Rotation paths and how fast each direction turns (deg/step):
Each turn is a multiple of 5 degrees from 10 to 175, or 0.
Each row of a path follows its step; steps can be skipped.
Rotation 1:
step 5: [ 50 -41 -24  -4 -69   7  -1 -23  19   5  17  29 -11  -3 -27  10  10  33
 -12  25  -7 -23  -1  17   2   6   0 -18  30  25 -36  15   6 -14 -33 -13
 -25 -13   0   5  18  -2 -15  28 -27  10  13  18 -16 -16  28   4  26  12]
step 10: [-11  -7   8  -3   7 -12   6   4  17  -8  15  -7  -1 -16  23  48 -15  11
   9 -16 -34 -38  15  14   4  -4  14  27   9 -13 -28 -19  30  30 -21 -11
 -20  10  12  -5  43  33 -13 -21  -5 -39 -17 -44 -12  20  44 -40 -25 -26]
step 18: [ 17  11 -13  -7   6  -6 -22  21  -5   9 -31 -22  -1   6   5  28 -23  11
   5 -43   9 -14 -35   2  36  26 -35   9   7   6 -40  24  54   1   7  14
  11 -35  -7  40 -18  46   0  39  -4 -21 -35   8  -8   7   3 -16  -2  15]
step 19: [ 26  -5 -24 -35   2 -31  10 -12 -33 -29 -40 -35   8 -32  26  20  19   5
  -5  16 -32   1  23  30 -36   4  17 -18 -15  -9  12  -2   4  13  -3  -2
   0 -30 -30 -36  34 -16 -16  -2 -23 -31 -21  20  23  38  24   3 -13   1]
step 22: [ -3 -18  37   0 -24  41 -34 -33   8  15 -21 -12  -7 -26   6   2  26  -9
  23  25 -13 -35 -41  22   5 -12  24  -6  26  16 -23 -12 -22 -31  15 -32
  33   0 -19  11  23 -35 -36   9 -32   6   0 -17 -16  -6   5 -21   7 -17]
step 24: [ 56  30  -5 -45  -7   5  -5  -7  -1  13  19  10  -4  21  15 -29   7 -10
 -52 -11  42 -12  22  -6  24  34  -3   0 -21  -3 -30  -2  30   5 -41  -7
  18 -28 -23  39  26  -5 -16  24  -2  20   2 -26   0  13   8  -2 -15 -22]
step 26: [-65   3 -10 -21  10 -20   4 -22  32 -16  14 -37 -16  16  -2   8 -17  14
  -8 -41 -30  32  -7  18  18  13  37  19   9 -26  11  18  30 -22   3   4
  12  14 -25  23 -23  13 -16  10  11  34 -13   0  35  16  36 -11  11   4]
step 27: [ 24  23  -1  -6 -21 -34  19  -9  -9 -10  -7  -6   1  10 -21  39  13  38
  23  48   7   1 -22  -2  -6  19   6  19  33   5   3 -16  51   2 -37  16
  18   6  11  -4  15  36  21   3 -46 -19 -21  12   2 -33  15 -28 -31 -22]
Speeds:
[ 13 -17   3  -1  -1  -8  -4   4   9   4  -3   6  -7  -3   5   7   0  -4
   4  11  -7  20  -6 -11  -1   5   6  -1  -3   3  -4   4 -11  -4  -1   2
   4   4   3   4   0  -2   2  -7  -7  -1   0   1  -8   3   3   6   3   4] => 45
[  1  -2  -6  -3   7   0  -4  13  -5   9   2   8   1   9  -5  -1  -1  -7
  -3   9   3  -5   8  10   4  10  -1   0  -3 -11  15   0  -5  12  -1  -5
   4   0   2   2   4  -2  -3  -8  -7   8  -6  -1  -3   6  -9   5  -7   1] => 85
[ -3  -2   2   2  -1   6  -1  -4  13  -1  -7  14  10  -1  -7  -6   1   7
   5  -5   0  -2  -5  12  -9   6  -8   0  -4   3  -2   3 -11  -3  -2  -4
   1  -1 -12  -7   7  -5  11   0  -9   1  11  -4  -3 -12  -2   8   1   2] => 45
[ -9   0 -10  11  -5   9  -1 -10   4  -1   0  -3   4   5  10  -9  -3  -5
   4   4  -3   1  -6  -4   5  -3   6  -4  -4   3  -2   1  -4  -2   9  -7
   6   0  12  -7  -5   4  -2  -3  -1   0  -3   2  13   0  -6  15 -12  11] => 130
[ -6   7   2   6  -2   9  10   7 -10   9  -4   8   1  10  12   8   5   6
  10   6 -11  -3   2  -2   7  -3   6   7  -7   6  -2   0   3  -1 -10  -6
  -4   1   0   6   0  -7  -3  -5  -2   1   4  -6  -1  -9   3  -7   8   9] => 60
[  7  -3   9  -1   3   2   4  -2   7  12  12  -1   9  -1   5 -10   2   8
   2  -1   2   5   8   0   7 -11  -7  -4  11  -4   5  -9   7  -9  -8   1
  11   3  -1   2   0  -1 -12   1  -1   8  10  -2   0   2   1  10   0   2] => 35
[-12  -1   4   7   9   3   1   1   2   5   5  -4   2 -11   9  14  -3   5
 -17  -4  -6  -1  -9   4  -9   5  -1   0   3   4   3   0  -8   7  -7   1
  -2  11   1  -5   2  -8  -9  -6   2   4  -1   3  10   3   4   4   1  -7] => 115
[ 19   0  -5  -4  14  -2   2  -7  -7  -4   4   0  -6   2   3  -6  -4   9
   6 -12  -1  -8  -8   1 -11   2   6  -2 -13   1   7  -3   1   2   2   0
   5   8   6  -1  -1   1  -9  -6  -1   0   0   2  -6 -11   5  -3  -3   2] => 85
Rotation 2:
step 0: [-24  22   5  38  48  32  18  -5 -20 -21  -7  26  20  64 -27 -22 -13  -4
 -24 -20  -1 -13  21  12 -21  27 -36  -5 -32 -15 -21   9  15   8   2  -7
 -23  14   2   0 -27  47 -39 -13   7 -32   0  18 -27  16 -39 -42  -5 -11]
step 1: [-29 -31 -30  18  36 -16 -22   5  39  -3  14 -17   2  49  -8  11  18  -4
   9  23  -4  51   1  32 -29  13 -12  24  33  -5 -23   5  19  -5  16 -18
  -1  12 -12 -47  43  31 -25  15 -18  -5 -11 -63 -13 -24  26   6   5  34]
step 11: [-15 -11 -35  48  52 -11   4 -17   6   4 -31  -7  -9  41  17  13  24  21
 -37 -24 -15 -25   5  39 -41  15 -40  16 -15   6  23  19   8  -3 -36 -41
 -29  19   2   1  28  26   8  -5  26 -27  -7 -22   1 -31   2  12  41  16]
step 14: [-13  24 -36  52 -10   9   2  40  17   4 -13  -5   3  29  -8  36  11   4
  35  23   1  23   7 -41 -12   3  21 -40  -3 -16 -31   4  43  31  27 -33
  13 -14  46 -21  21  36 -21  20  20   8  -6 -12  37  16 -24   0  33  -7]
step 16: [ -8   7 -27  -2   3  27 -27 -11   5  -2 -38   8  25  27 -28  61  11 -36
   3  -7   4   5  35  26  -4  23   0 -13 -10 -12 -14  25   8 -24  23 -44
  45   0  -6  -6  42  26 -50   0  25 -48   8   0  47  16  20   8   6  20]
step 18: [-21   7 -65   6   6  14  14 -12 -33 -45  -6   1  60  27 -37  40  -8  -8
  -9 -15   2   9   7  24 -20  16 -15  -8  10  17 -28  -2  24  14  -3  45
   1 -13  22   3  49  47  14   5  41 -15  -8 -29   9  -9  12  16 -27  -8]
step 24: [-14   3 -46  22  21   7   6 -10 -13 -50 -28   8 -52  29 -42  24  23 -20
   8 -25 -11 -13  17 -12   1  17  17  14  -4 -48  -4   2  40 -25   0  -7
  57 -23   0 -34  37   3 -13   7  13 -12  16 -33  34   5  18  15  36   7]
step 26: [-18  10 -26  50  14  14  -2  22  -9 -15   4   1  -3  43  16  35  39  23
  -9  -9  -5  25  24  15 -46  46   6   3  12  17 -49   4  -4 -14  27  22
   1 -39  -4 -21  65   8 -12  20  20   1  11 -22  42 -23  16  21 -15 -10]
Speeds:
[  9   2   5   6   2  -1  -4   6   4  -3  -5   9   4   3  -9   6  -1   6
   3   1   1   4  -6   1  -4  13   6  -2   9   4  -1   1  -7  10   8   7
  -3   0   0 -12  -3  -4  13   6 -13  -1  -5   3  -9 -13  -3   5  -1   8] => 130
[ -3  -2  -4   8  -6  -1   0 -13  -8 -12   6   0   6  -7 -10  -7   0   2
   5   9  -7  -3  -4  -9   3  -2  -6   3  -3   1 -13  -2  -2  -2  -4   1
   1   1  -7   6  -7   0  -1  -6  -5   2   3  10  -6  -3 -15 -11  -7   9] => 145
[ -6  -2  10  -4   1   2   3  -6   1   5   4   1  10 -14   0   3  10  -9
   0   7   0  -2   1   4  -3  12  -3 -11   6  -4   5   0  -1   2  -1  13
   5  -8   2  10   9   8   0   1   2  -8  10  11   1  -4  -2   8  -6  -8] => 35
[ 11  12   6  -4  -4  -4   4  -7  -4   8   1  15   7   0   3  -3  -4  -7
   3  10  -9   5   0  -5  -1  -9  -4 -10  -1   1   4   0  -6  11   8  -6
   3   1   7  -2  -1   4  -2  -7   1  -8  -4 -14   0   8  -1  -5  -7   4] => 170
Rotation 3:
step 0: [ 22 -13   5   7  -6  17  28  24  26   4  13  30  31   3 -27  -3 -35 -20
 -10 -52 -26  39 -10  16  13   9 -17  14 -11   1   9  18 -12  -5   0 -25
 -20   2  -3  13  23  37  49  -8  38  -2  -3 -16  -9 -37  23  -5  11  21]
step 11: [ 20  15  -5  -5   0  14  16  24  23 -12  48 -15  -4  -4 -47  -7  44 -12
 -16   4  12   6  17   9 -45  51 -24  -3  20  15   7   1 -13 -39  -3 -37
 -27  17  16 -23 -19   0  19 -15  -1 -17  -1 -16 -36  -3  19  19   9  -2]
step 13: [  3  -8 -15  11   7 -17  16  15  31  -6   9  17  -6 -21  -2 -10  26   3
  18  19  24  69  22  -3  -9  44 -11  24  -2  26  58  22 -24 -18  19  -8
 -18   4  -1 -27  24  26  19 -11   9 -14 -12   5  40   2  10  10  15  10]
step 17: [ 10   0   3  -5  33  26 -10  27  19  17  23  -3  -4 -40  21 -28  53 -16
   8  26 -16   0 -13 -15 -17  -9 -36 -25 -11   8 -44 -14 -11  16 -10 -35
  -5  29  25 -15   8  20 -19   3 -34 -25 -27 -18  -1  28 -19 -13   9  21]
step 22: [ 17  -7   8   4  22  50  -3   8 -11   9  21  -3   2  -3  37  21  40 -24
   6  21  -7 -25  17 -23   4  27  18  29 -16  26   4  -3 -14  -1  10 -18
  26  34  23 -19 -13  25  -6   3 -43  -2  14 -33  -7 -27   8 -18 -31 -43]
step 24: [ 26   0  -1  -3 -23  25 -36  70 -14 -24  26  16  13  13   8   8  17   8
   3  50 -28 -24  21 -19  -2  25 -29  10 -13  14  23  -2 -14   4  -2 -13
  -6  -8   9 -27   6  16   4 -30  18  -1  40 -39   4  28  -3   2   4 -13]
step 25: [ 18 -14  33   1  -8  32  -5  10   9   8 -37  23  -5 -45  19   1  17 -43
  -5  33  -6   3 -29   4  24 -11 -10  14   0  21 -27   1  -9   6   0 -67
 -16  32  10 -13  -2  37   0 -22  -2  -2 -19  -2  23   0 -23  11  22  27]
step 28: [-30 -36 -25  20  24  28  -1 -19  -1  21  14 -21  12 -31   0  42   9  -3
 -38   3 -23 -26 -31   0  33 -11 -16  14 -10  13  33 -23  -7  21 -16 -27
  41  -4   4  -4  35  25  27  13 -22 -12  -4 -21  14   4   1 -15  28  -4]
Speeds:
[ -3 -12  -2  -5   9   3  -3   2  -1  -4  10   6  -5  10   1   0  -6   6
  -3   2  -6  -2  -4  -1 -13   0  -4   6   4   3   7  15   0 -13   0  -2
  -3 -13   4  -6  -3 -12   7   5   5   8  -2   2   4  -2  -1   5   3   6] => 140
[  1  -2   7   0   1   9   4  -6  10 -13  10   7   0  -1  -6  -4  -1   5
  -2  -5  -8   5  -4   1  -2  -5 -18  -4  -8 -10  -9  -9   3   0   5   6
   3   0   2   2  -2   1  -5   3  12   3 -10   2  -8   3   3  -7  -1  -8] => 125
[-13  -6  -5   6  -5   5   5   2 -11   6   8  -5   2   4  -3  -6  -3  -9
   5 -10  -4  -1  -8   9  -6  -1  -4  -7   0 -14  -4   5  -4   5  -3  -8
   6  -2   7  10   4   5   0  -7  -2 -11  -1  -1  -3   4  -1  11  -2   8] => 40
Rotation 4:
step 10: [-32   0 -25  -7  -9  11  18 -35  22  12 -14  26   4 -15   3  39 -26 -38
 -37 -12 -13   6  36  16   8  -6 -23  18  -4  -6  48  17 -36  38  28 -12
  15  23  -2 -19  -8  34  11   0   0  -9   9  15   9  15  11  44 -37 -27]
step 14: [-36  -5  -8 -20   5  -3 -10   7  12 -20  -6 -12  47   5 -46  -5  -9 -32
  30 -56 -21   2  -2 -12 -15  14 -48 -28 -49  -5  31  12 -22  -1   5  19
  20 -13  -4 -18  -3  19 -27 -37   1 -22 -40 -17  -7  -5   8 -21  -2  -9]
step 17: [-21 -42  21   1 -28 -14   0  29  50 -29  40   6   1  -5  -1  37 -10  23
  -2 -27  21  15 -53   0  41  25  10   9 -12 -19 -19 -35 -28  -4   8  -7
 -21  12 -16  22  17 -12  -7  23 -20  22 -14   2  19  18  11  -3   9 -39]
step 20: [-18   1 -26  19 -45 -32  20  17 -15 -24  12 -12  10  -7  -6  26  26   5
  25  41   8  -9  48  23  16   3  17 -20  -4 -12  10  -1  18   5  24  52
 -20  20  30   0  17 -46  -3  11 -18   2  -7 -11  -6  -1  17   8 -37  39]
step 22: [-18  15 -10  -8  11 -57  -3   6  37  10 -12  20  50 -29  -5   8   9  16
 -10 -24   3  12  27  -7  -7   1  -1  39 -24  21 -15 -27  20  40 -14 -14
  38  -2  25  27   9 -20   7 -56  17 -12  -5  17 -21  -8   0  -6  45   2]
step 23: [-61   0 -18  10  18  14  27  14  11   1  -6  20  -2  -3  20   5 -45  62
 -14  -9   7  11  16  10 -20  -7 -17   8   3  -6  20  17  35  12 -33   3
  10 -26 -12 -11 -32 -25 -17 -45 -20  32  26  10 -46  -9  -6  -7   4   7]
step 25: [-17 -16  31  19 -13 -10 -26 -20  -8 -41 -51  14 -45  19  -5  33  33 -27
 -12  11  43 -19 -19 -11  -6 -18 -18  31   9 -12  20 -12  17   4 -22  26
  21  30 -16  25   9  -7  15  13 -29  20 -19  -1  -4  -2  25 -16  28 -33]
step 26: [ -2  24 -26  -7  -5 -10  -6 -38 -13   9 -24  37  -1  38   1  29   7  18
  -6   2  40  10 -31 -24  29 -19 -13  -6  -4  22  30 -24  12  63 -19   1
  18 -18  24  -7   3  31  11  -4  10   9 -35  20  32   1  26  30  -9 -21]
Speeds:
[  3  -1   7   9 -11   3  -9   0   0 -11  11  -3   0  -2   2   1  -9  10
  -4   4  -2   0  16  -7   3   3   0   8  -5   6   1   3  16   1   8  -5
  -1   9   0 -11   5   2  -1  -5   6   0   0   9   7   3  -3  -5   4   3] => 25
[  1  -8   4   0  -4   4   7   3   2  -8  -6  -7  -8  -8  -2   5  -5 -10
   3  -9  -7  -2   2  -7  -9  -3  -8  16  14  -4   8   7  -3  -3  -5  10
  -4  -3  -9  -6  -4   2  -1  -7  -5   8   1   4  -2   8  -1   6  -1   1] => 170
[  1  -7  -3  -9   3   2  -2   4  -2   1 -11   6   8  -4   6  22   4  -7
   6  -2  -3   4  -2  -8  -1  13   0   5  -6   6  -7   7   7  -9  -3 -10
  -3  -1   2  -1   2  -5  -6   6   2  -4   0  -7   4   3   6  -7   3   6] => 140
[  4  -1   0  -2 -11  -3   3   5   6  -9   4  -2   9  -6  -3  -1   1   2
  -3  12   2   5  -2   9  -9   2   1   1   1  -2  -5 -15  -2  -9  -6   0
  -6  -8   8  -6   4  -3 -17  -3  -9  -5  -4  -6   0  -1  -9  10   6   0] => 20
[ -4  15   2   3   7   1  -4   3  -2  -5  -2   5   7  -2  10   6  -7   0
   5   1 -13   2  -1   9  -4   2  -3   7   1  -3  -7 -15  -6  13   6   5
 -11   3  -4   4  -5   6   0   0   9  -1  11  -1  -2  11   0  -4   0  -3] => 60
[  0  -4  13  -7   6   5   2   7  -1  11   6   4 -11  -4  -4   3   2   4
   4   8   4   4  -7   1  -5  -9  -1   6  -8   1  -2   4   6   6  14  -1
  -6  -7  -4  -5   9   1  -9   8  -5   5   0   5 -15   1   1  -4   4  -9] => 175
Rotation 5:
step 5: [-31   4  29 -29 -22 -39 -17  -1 -16 -15  -6 -17 -32  -3 -15   5 -10 -20
  -3   3 -28  36 -38 -18  36 -25  35  -5   9  -7 -35   5  -7 -10   4  37
 -15  31 -10  15 -13  16   6  24   1  33 -27 -25 -36  -1   6   2 -17  32]
step 6: [ -5  21   4 -23   0 -54 -12  -9  27 -15 -21  39   6 -31 -23  11  10 -23
 -34   6   1  23 -13   6  66  20 -20 -30  25   2 -19   9  -5  23  21  -7
   5   7 -20  -3  -2  -7 -27  21  15   8  17  44 -12  19  19 -19  -7  22]
step 9: [  0 -18  -2  10  10   3 -16  -8   3 -12   3  21 -29  11   0  11  48 -43
  -2  26  19   0 -24  25  15 -46  -5  -9  18  -8  -1  15  46 -24  -5  24
  44  47   5  13 -13  46 -22  15   4   3   9   4  15 -28  -3  25  -9  -2]
step 11: [ 35  53 -11 -17 -33   3  -2  10   9  -6 -16  -3 -17 -24 -41  14  13 -26
 -13  10  12  30  11   2  27  -5  30  35 -11  14   2  -4 -13  51  27  -3
   7 -25  -6  -9  -6  21  -7  13  -9   0 -16 -11 -19 -32  21 -31 -53  -5]
step 17: [ -2  46 -39  -9  20 -16  -1  21  34 -10   9 -24 -14 -24 -29  24  14 -15
 -12  10 -32  14   4  16  12  26  43 -23  14  -2 -18  10  27  12  -3  13
  54  17 -17  -5   4 -27  48  10   7  -1  12  24  27  16  -2 -26  -2   5]
step 18: [-12   2  -6  10  -1  16  43  20   5 -18 -21   3  25  16 -60  24  14  -8
 -13  11 -13  25  11  17  16  35  15  46 -17   5  -2 -16  25 -52  46  -1
  29   4 -15  28   6   7   5   2  33 -22  27   8   9   5  -2 -14  12   6]
step 19: [ 17 -26  31  -1  40  -1   5  -3 -21  21 -22  28  -9  23   8 -19  35 -27
   0  15  -1  21  12   7  -2   1  33  52  10   4  -9 -21  34 -28  12  -5
  39  13 -18  30  -7   3 -17  32 -47  -9   6   4 -10 -24  16  -9   6 -33]
step 23: [-34 -15  23   4  -6 -11 -10  31  -9 -26 -33 -35   5  30  11  -7   4 -26
 -40  14 -32  24 -29   2   7  -1  34  26  23 -51 -12  -1   8  14  53   7
   6  -2 -14  16  16   6  19  10  -6  16  -3 -25  -2  35   9 -27  -7  27]
Speeds:
[  3  -3   5   2  -2   1   1   0   9   1  -8   2   1  -5  -2   2   0 -11
  13  -4   1   6   5  -2  -5   1   8   0   2 -12   1  -1  -3  -5 -11   7
  -4  -1   0  -1   8   0  11 -12   2  -2   9  -9   2   4  10  12   8  15] => 140
[  3  -2   7   3   9  -3   4   6  -2   7  -2 -11 -13  -5  14  -3   0   6
  -9   2  -5   2   8  -4  -5   4   2 -10  -5  -1   1   3   1   7   7 -12
   6   2   6   7   0   3  -1 -13  -3   5   8   0  -1   0  15  -2  -1  -2] => 115
[ -8   7   4  -2   3  -9   2  -6   6   5  13   4   9  -3   7  -6   0   7
   2   1  -1  -5 -10  -8   7   5   7  -6   4   4  -1   5  -1  -3   9   0
  -2 -11  -7   9 -11   3   6  -5   1  -5  -8  -9   5   9   2   6  -5   8] => 35
[ -3  -3  -6  -4  15  -6   4   2  -5  -6  -3   7   7   2   3   1  -6   7
  -2  -9  -7   5   4  -2   1  -2  15   7  -4   6 -16 -10   1 -12   3  -4
  -3   5   2  -4   3 -14   5   1  -2   5  -1   5   8   1   4   4   5  -3] => 20
[  4   2   5   0   4  -6   6  -8  -6   0   7   4  -2  -2  -1   4   3   0
   7  -8   3   6  -3   1   9  -4  -4  -6  -1 -12   3   4   3  -1   3   4
 -10  -8  21   0  -1   0  -2  -2   7  11 -11   4   2  -8   3 -10  12   2] => 10
[  6   2   7  -5  10   2   0   9  -9   2   1  -2   5  -5   1   6   5  -8
   6  -7   3  -5 -10  10  -8  -2   2  -6   5  -4  -6   6   7   7   2  -3
  -4  -5  -7   2  12   3  13  15  -4   0  -3   0  -1   3   7   1 -10 -10] => 175
